Here are some points, one per row:
[ 0.   0.5 -0.4  0.4 -0.2 -0.6 -0.6  0.7 -1.3  0.3  0.7 -0.6  1.4 -1.6
 -1.1 -0.8 -0.6 -1.2 -2.6 -1.2  1.4 -0.5 -0.3 -1.3]
[ 0.  -1.6  0.8  2.1  0.3 -1.4  1.1  1.6 -2.7 -0.2 -2.6 -2.  -0.4  0.
  0.9  0.3 -0.2  0.3 -0.6 -0.2  0.1 -0.6  0.5  0.1]
[ 0.7 -0.1 -0.2 -0.3 -1.1 -2.5  0.4 -0.5 -0.5 -0.8  0.5  0.9 -0.5  0.4
  0.2 -1.5 -0.7  1.6  1.   0.7 -0.2  1.4  0.5  0.3]
[ 1.2 -0.4  0.8 -0.7 -2.   0.2  1.   0.7 -0.3  0.1 -0.4  1.4  1.   0.2
  0.6  0.2 -0.4  0.5 -0.8 -0.4  0.9 -0.7 -0.4  1.1]
[-0.2  0.4 -1.2  0.5  0.8  0.  -1.1  1.4 -0.4  0.3  0.1 -0.7 -0.6  0.1
  1.1 -2.1 -0.7  0.9 -0.1 -1.7  0.9  0.8 -1.1  2.1]
[-0.2 -1.8 -0.7  1.   0.8  1.   0.5  0.4  0.  -0.3  2.2 -1.1 -0.4  0.1
  1.5 -0.3 -0.3  0.3 -1.6 -0.5  1.  -0.6 -1.6  0.5]
[ 0.  -1.2  0.1 -0.4 -1.  -0.3 -1.7 -0.2 -0.7 -0.3  1.   0.2 -0.9 -0.8
 -0.7  2.4  0.   0.7  2.1  0.8  0.1 -0.2 -0.1  3.2]
[ 0.1 -1.6  0.7  1.3 -0.2 -0.2 -1.8  1.5  1.7  0.5  1.8  1.9 -1.3  0.4
 -1.3 -1.4  0.3 -0.4 -0.1  0.7  2.1 -1.4 -1.6 -0.9]
[-2.  -0.2  0.4  0.9  1.4 -0.7 -1.5  0.5  1.3 -0.3 -1.  -0.8 -0.9 -1.6
  0.5  0.3 -0.1 -0.3 -0.7  0.1 -0.3 -0.3 -0.3 -0.8]
[ 1.5  1.   0.6 -0.5  0.1  0.4  0.8  0.2  0.8 -0.6 -0.4  0.7  0.4  0.9
  0.4 -1.  -0.4  1.5  0.3 -0.9 -0.3  0.1  0.5  0.2]
[-0.8 -1.3 -0.1  0.1  0.5 -0.4  0.2 -0.9 -1.1  1.1 -0.3  0.6 -0.8  0.4
 -0.7 -0.3  0.  -1.8 -1.8 -0.7  0.5  0.6  0.4 -0.4]
[-0.5  0.9 -0.4  0.3 -1.6  0.7  0.3 -1.1  0.7  0.8  0.  -0.7  0.8 -0.1
 -0.9 -1.   0.3  0.1  1.5  0.1 -2.2 -0.3 -2.4  1.4]
[ 1.9  0.1  0.2  1.2  2.   1.  -0.2  1.9  0.9  0.2 -0.2  0.8  1.3 -1.1
  1.2 -0.3  0.1 -0.6 -0.2  1.1 -1.3 -0.5  2.1  0. ]
[ 0.2  1.   0.3 -0.7 -1.1  2.1  1.2  0.7 -0.8  1.2  0.3  0.6  0.  -1.
  1.9 -0.5 -0.3 -1.3  1.5 -0.9  0.1 -0.6 -0.1 -2.1]
[-0.9 -0.9 -0.6  0.4 -1.   0.5  0.7  1.8  1.1 -0.2 -0.7 -0.4  1.  -0.3
 -0.4  0.8  0.8  0.1 -0.4  1.2  0.   1.1  1.  -0.4]
[-0.5  0.2  1.6  0.1 -0.1 -0.3  1.7  1.   0.   0.2 -0.4  1.4  0.1  1.6
 -0.3 -0.3 -0.8 -0.2  0.1 -0.5  1.2 -0.5 -1.5  1.2]
[-0.1  0.7  0.1  0.6  1.3  1.3  0.6 -1.8  0.9  0.3  0.4  0.9  1.  -0.3
 -0.2 -1.5 -2.1 -0.7 -0.4 -0.1 -1.1  0.5  1.1 -0.4]
[ 0.3  1.5  0.5  1.5  1.2 -0.5 -0.5 -0.6  0.9  1.6 -0.8  0.1 -0.2  0.8
 -0.5  0.5  0.5 -0.9  0.6 -0.7 -0.3 -1.  -1.4  2. ]
[-1.1  0.4  0.4 -0.1  0.8  0.2 -0.8 -0.9  0.1  0.2 -0.5  0.5 -0.1 -0.1
  0.6  0.6 -0.6  0.8 -0.4  0.7  1.  -1.1  1.  -0.7]
[ 0.3  0.1 -0.6 -0.5  0.   0.5  1.3  2.5  0.   1.3  1.4 -1.6 -0.4 -0.8
 -1.   0.1  1.2  1.8  1.1 -1.4 -0.2 -0.8  0.4 -1.7]
[-1.2 -1.  -1.2 -1.8  2.4  1.2 -0.3  0.5 -0.1 -0.9 -0.8  0.1  0.  -1.1
  0.4  0.3 -0.3  0.4 -0.3  0.9 -2.  -1.   0.7  0.4]
[-0.6 -0.4  0.8 -1.5  1.2 -0.4  0.7  0.6  1.3 -0.6 -1.3  0.7 -1.1 -1.3
  0.1 -0.7  0.9 -1.   1.2  0.  -0.5 -1.4 -0.2 -2.1]
[-2.1  0.4  0.3  0.7 -1.8 -0.1  1.7  1.3  0.8  1.1 -2.5  0.6  1.1 -0.3
  0.5 -1.2 -1.1 -0.8  0.1  0.8 -0.4 -0.5  1.4  0.1]
[-1.3  2.4 -0.2  0.8 -1.  -0.7 -1.4  2.5  1.1 -0.1  0.5 -0.1 -1.2  1.
 -0.5  1.1  0.3  1.1 -1.   0.6  0.4 -0.1  0.5 -0.5]
[-1.3  0.5 -0.6  0.6  0.1  1.3  0.1 -0.8 -0.2 -1.5 -1.5 -0.6 -1.2  1.2
 -1.1  0.1  0.5  1.3  0.7 -0.5 -2.4  1.3  0.3 -0.3]
[-1.5 -1.1  0.4 -0.7  0.6 -0.2 -0.1 -0.5  0.4  0.2  0.7 -0.1  1.4 -1.5
 -1.4  0.4  0.6  2.3  0.2 -0.3  0.8 -1.   0.9  0.7]
[ 0.8  0.4 -0.2  0.2  0.  -2.   1.8 -0.1  0.4 -1.   2.   1.2  0.3 -0.1
 -0.3  0.4  1.3 -0.1 -0.2 -0.4 -1.3 -0.6  0.4  1.9]
[ 0.9 -0.3  1.7 -0.3 -0.1  1.2  2.2 -2.4 -1.3  0.8  1.6 -0.9  0.7  1.6
 -1.1  0.4  0.1  0.5  0.4 -0.9  0.8  1.1 -0.7 -0.1]
[ 2.   0.6  1.2  0.   1.   1.  -1.2  0.2 -1.1 -1.9  1.1 -0.8 -0.2 -2.3
 -1.1  1.2 -2.1  0.9  0.7  0.9  0.3  0.2 -1.1  0.7]
[-1.5  0.2  0.1  1.7 -1.2  1.2 -0.4  0.1 -3.2 -3.1  0.3  0.7  1.3  0.5
  0.5  0.1  1.9 -0.2 -0.5  0.5 -0.6 -1.  -0.6 -0.6]
[ 1.  -0.3  0.9  1.6 -1.5 -1.4 -0.1 -1.6  2.  -2.  -0.7 -1.3  1.   0.2
 -1.  -1.   1.1 -0.9 -0.2  0.6 -0.5 -0.6 -0.2 -1.3]
[-0.2  0.5  0.5  0.  -1.3  0.7 -1.4 -0.3  0.6 -0.2 -1.  -0.2  0.4  0.4
  2.1  0.9  2.   1.1 -1.9 -0.1  0.6  1.1 -0.6 -1.1]
[-0.4  0.9 -0.6 -1.1 -1.4 -1.6 -0.9 -0.7  0.1 -0.8  0.1  1.1 -1.3  0.
  0.1  1.5 -1.2 -1.8 -0.2 -0.9 -1.5  0.7 -1.6 -0.9]
[ 0.6 -0.6  0.3 -1.   1.5 -0.2 -1.7  0.3 -0.7  0.7 -1.2  0.9 -0.8  0.1
  0.4 -1.7 -0.2 -0.6 -1.1  1.3 -1.9  0.8 -1.   2.6]
[-1.4 -0.7  0.2 -2.  -0.3  0.1  1.  -0.4  1.1  0.4  1.  -1.7  0.7 -0.3
  1.8 -1.1  0.6 -0.6 -0.3  0.1  0.5  0.   1.1 -0.4]
[ 2.7 -1.6 -0.7 -2.  -0.7  0.6 -1.6 -0.3  0.5  1.6  0.  -0.8 -0.8  0.5
  0.1 -0.1 -0.4 -0.9  0.4  0.5  0.3 -1.5 -1.2 -2.3]
[-0.7  0.4 -0.1  0.7 -0.7  1.  -0.7 -1.6 -2.   0.4 -0.1 -1.3  1.1 -1.2
 -0.6 -0.6  0.1 -0.6  0.5  0.   2.   0.   0.3  0.4]
[ 0.1 -0.6  0.3  1.5 -0.1  0.9 -1.1  0.   0.   0.2 -0.7  0.3  0.5  0.4
 -0.2  0.9 -0.2  0.4  0.7 -2.3 -0.7  1.8  1.8  0.7]
[ 0.2  0.1  1.5 -1.6  0.   0.  -0.9  0.5  1.3  0.9 -1.4 -1.7  1.1  1.1
  2.3  0.5 -0.5 -1.2  0.8  0.3  0.2  2.  -0.2 -1.3]
[-1.   0.  -2.4  0.8  0.4 -0.6  0.8 -0.4 -1.   0.4  0.1  0.4 -1.1  1.
 -0.5 -0.8 -0.4  0.   1.1  1.   1.6  0.6 -1.1 -0.7]
[ 1.   0.6 -1.2  1.6  0.7 -1.7  0.3  0.   0.3 -2.4 -0.7 -1.1  0.4  0.4
  0.9 -0.7  0.3 -0.3  0.7 -0.1  2.4  0.1 -0.2  0.2]
[ 0.5  1.  -1.7 -1.   1.7  0.  -0.5 -0.3  0.6 -0.4 -0.6  0.6  1.5  1.4
  0.1  0.2 -0.4  1.   1.3 -0.8  0.6 -1.9  0.2 -1.7]
[-0.1  0.6  0.9  0.7 -1.1 -0.5 -0.5 -0.6  1.4  0.4  1.8  0.5 -1.1  1.3
  1.   1.1  0.9 -0.5  0.3 -0.1  0.1 -0.9  0.7 -0.5]
[-1.6 -1.2  0.4  0.8  0.3  2.1  1.  -0.8  0.5 -0.9 -0.9  2.1 -1.2 -1.3
  0.9 -0.9  0.6  1.5  1.   0.9  1.   0.3  1.   1.7]
[ 0.1  0.   1.  -0.4  0.6 -1.5  1.9 -2.3  0.4  0.8 -0.4 -0.3 -1.4 -1.1
 -0.3  0.5 -0.4  1.1 -2.4  0.4  1.  -0.3 -0.6  0.1]
[ 1.2  2.  -0.5 -0.6 -0.6 -1.1  0.9 -1.3  0.7  0.2 -0.6 -0.6  0.9 -0.4
 -0.4 -0.6  0.4  0.3  0.4  0.9  0.8 -0.1 -0.8  1.8]
[-0.4  0.1 -0.5 -0.5 -1.5 -0.7  0.3 -0.5 -0.4 -0.4  0.4  0.  -0.2 -0.9
  0.6 -0.4  0.7  1.7  0.  -1.3 -0.9  1.4  1.2  1. ]
[-0.1 -1.3  1.1 -1.2  0.5  0.1  0.4  0.7 -1.3 -0.1 -2.2 -0.4  0.9  0.7
 -1.1  0.1 -0.2  0.4 -1.2  1.1  0.   1.6 -1.7 -0.1]
[ 0.2 -0.1  0.2 -0.9  0.4 -1.3  0.5 -0.3  0.3 -1.   1.4  0.3 -0.5 -2.
 -0.1 -0.7 -0.5  1.6  0.  -0.9 -0.4  1.9 -0.9 -2.6]
[ 1.6  0.9 -0.8 -1.2  0.7  1.4  0.1  0.  -0.5  1.2 -1.5 -0.3 -1.1  0.8
 -0.4  0.5  0.3  1.5 -2.6  0.   0.5 -1.8  0.6  0.4]
[ 1.1  0.3  0.   0.   0.   0.6 -0.3 -0.1  1.3 -0.5  0.4 -0.6 -0.8  2.
 -0.8 -0.9  0.1 -0.3 -0.7  1.1  0.4  0.9  1.6  0.4]
[-0.4 -1.1 -1.2  1.2 -0.6 -0.4  0.4  1.1  0.4 -0.1 -0.6  0.7  0.1 -0.9
 -1.2  1.6 -2.6  0.3 -1.  -0.2  0.3  0.  -1.4 -0.2]
[ 0.8 -0.5 -0.4  0.8  0.9 -0.1  0.1 -0.9  0.5 -0.6 -1.   0.6  0.  -1.2
  0.9  1.1 -0.3  0.   1.8 -0.7  1.1 -1.6  0.7 -1.9]
[ 1.2  1.1 -1.7 -0.7 -1.4  2.1 -0.2 -0.1 -0.1  0.5  0.   0.2 -0.5 -1.2
 -1.1  0.3 -0.1 -0.7 -0.8  1.1 -0.7  0.5  0.   1.1]
[ 0.   0.5  0.1 -0.4 -0.1  0.6  0.1 -0.8  0.5 -0.1  1.5  0.3  0.4  0.4
  1.2  1.4  0.   1.3  0.2 -0.2 -2.2 -0.3 -1.1 -0.8]
These points spread out most along one direction. Take the direction at right angles to it along which they spread out most. Then take the direction at right angles to both along which they spread out most. Go by this last direction. How far along it is each point below, from 0 to 99? The average is 50, and the first point in the table lies past the average. One standard deviation of the points above along it is 16.
[ 1.4 -0.6 -1.   1.7  1.   0.1 -1.2  1.   0.7  1.9  1.1  1.1 -0.1  0.1
  1.   0.  -1.3  0.6 -1.8  0.3 -1.2 -0.3  0.   0.2] 60
[-0.4  0.5  0.   1.4 -1.1 -0.7  0.2 -2.3 -0.7  1.2 -0.8  1.3  0.3 -0.4
 -0.6  1.9  2.6 -0.7  0.5 -1.   0.   1.1 -0.2 -1.4] 41
[ 2.5 -0.4  0.1 -0.4  0.3 -1.  -0.5  0.2 -2.3  1.9 -1.9 -0.2 -1.2 -0.6
  0.7 -0.8  1.5 -0.8  0.5  0.2  0.  -0.2 -0.7 -0.3] 64
[-0.7 -0.6 -0.4 -2.5 -0.1 -0.9 -1.5  0.8 -0.3 -0.3  0.1  1.6  1.4  0.8
 -0.6  1.5 -0.3  0.  -0.9  0.2 -0.2  0.8  0.8 -0.5] 46
[ 1.1  0.2  1.3 -0.9 -0.9 -0.4 -1.3 -0.3  0.3 -0.4  0.2  0.1 -0.4  0.4
 -0.7 -0.5  0.  -0.5  0.2 -1.7 -0.5  0.6  2.4 -0.1] 32
[-0.2  0.2  0.7  0.1 -0.1 -0.9 -2.2  0.8 -0.9 -2.3  1.3  1.   0.5  0.
 -0.7 -0.5  0.8 -0.2  0.9 -0.7 -0.4 -0.4  0.5  1.4] 49
[ 1.4  0.8 -0.6 -0.4  0.6 -1.7  1.1 -0.3 -0.7  0.4  1.5 -0.6 -1.2  0.1
  1.1  1.2 -0.7 -1.9  0.2  1.5  0.7  0.   0.4  0.2] 58
[ 1.5 -0.2 -0.4 -1.4  0.3  0.7  1.3 -0.2  0.6 -2.2  0.8  0.5  0.3  1.6
 -0.6 -0.1  1.  -2.  -0.1 -0.2 -1.8  0.  -0.3  0.4] 28
[-0.8  1.2  0.  -0.9  1.3  0.4  0.1  1.   1.   0.2  0.5 -0.4  0.7 -0.2
 -0.4 -0.3  1.  -0.8  1.6 -0.2  1.   2.3 -0.3  0.4] 39
[-0.8 -1.5 -1.7  0.6 -1.4 -0.2  0.3  0.3  0.   0.  -0.2 -1.4  0.1  0.9
  0.4  0.2 -0.4 -1.1 -0.7 -0.3  1.8  0.1  0.9  2.6] 73
[-2.   0.   1.3  0.4  0.4  1.2  0.8 -0.6 -0.1 -0.6 -1.8 -0.5 -1.4  0.1
  0.6  0.1 -0.1 -0.8  1.6 -0.5  0.6  0.   0.7  0.5] 43
[ 0.8 -0.1 -0.4  0.1  0.2  1.5  0.6  1.3 -0.1  0.5 -0.1  0.2 -0.8 -0.1
 -2.2 -0.1 -0.1 -1.  -0.2  0.7 -0.4  2.   0.2  0.3] 52
[-2.5 -0.9  0.3 -0.5  1.6  0.6  0.4 -0.3  0.2  1.  -0.1 -0.6  1.7 -0.8
 -0.6  0.3  0.6 -1.5 -0.4 -0.8 -0.6 -1.3  0.2  0.4] 50
[-1.1 -0.5 -0.5  1.4  1.7 -1.8 -0.4  0.4 -0.6  1.1  2.9  0.6  1.5  0.2
  0.4  0.7  0.   1.7  1.3  2.7  0.4  0.1  0.  -2.6] 56
[-0.8  2.3  0.9 -1.2 -0.2  0.2  0.5 -0.7 -2.   0.4  1.8 -1.1 -1.2  0.7
 -0.1 -0.6 -1.4 -0.5 -0.5  0.7 -0.3 -1.4  0.2 -0.3] 50
[ 0.5 -0.4  0.3  0.1 -2.   0.4 -0.8 -0.3 -0.3  0.2  0.2 -2.4 -0.5  2.
 -0.3 -0.4 -1.1  0.5  1.3 -0.3 -2.4 -0.2  0.2 -0.2] 30
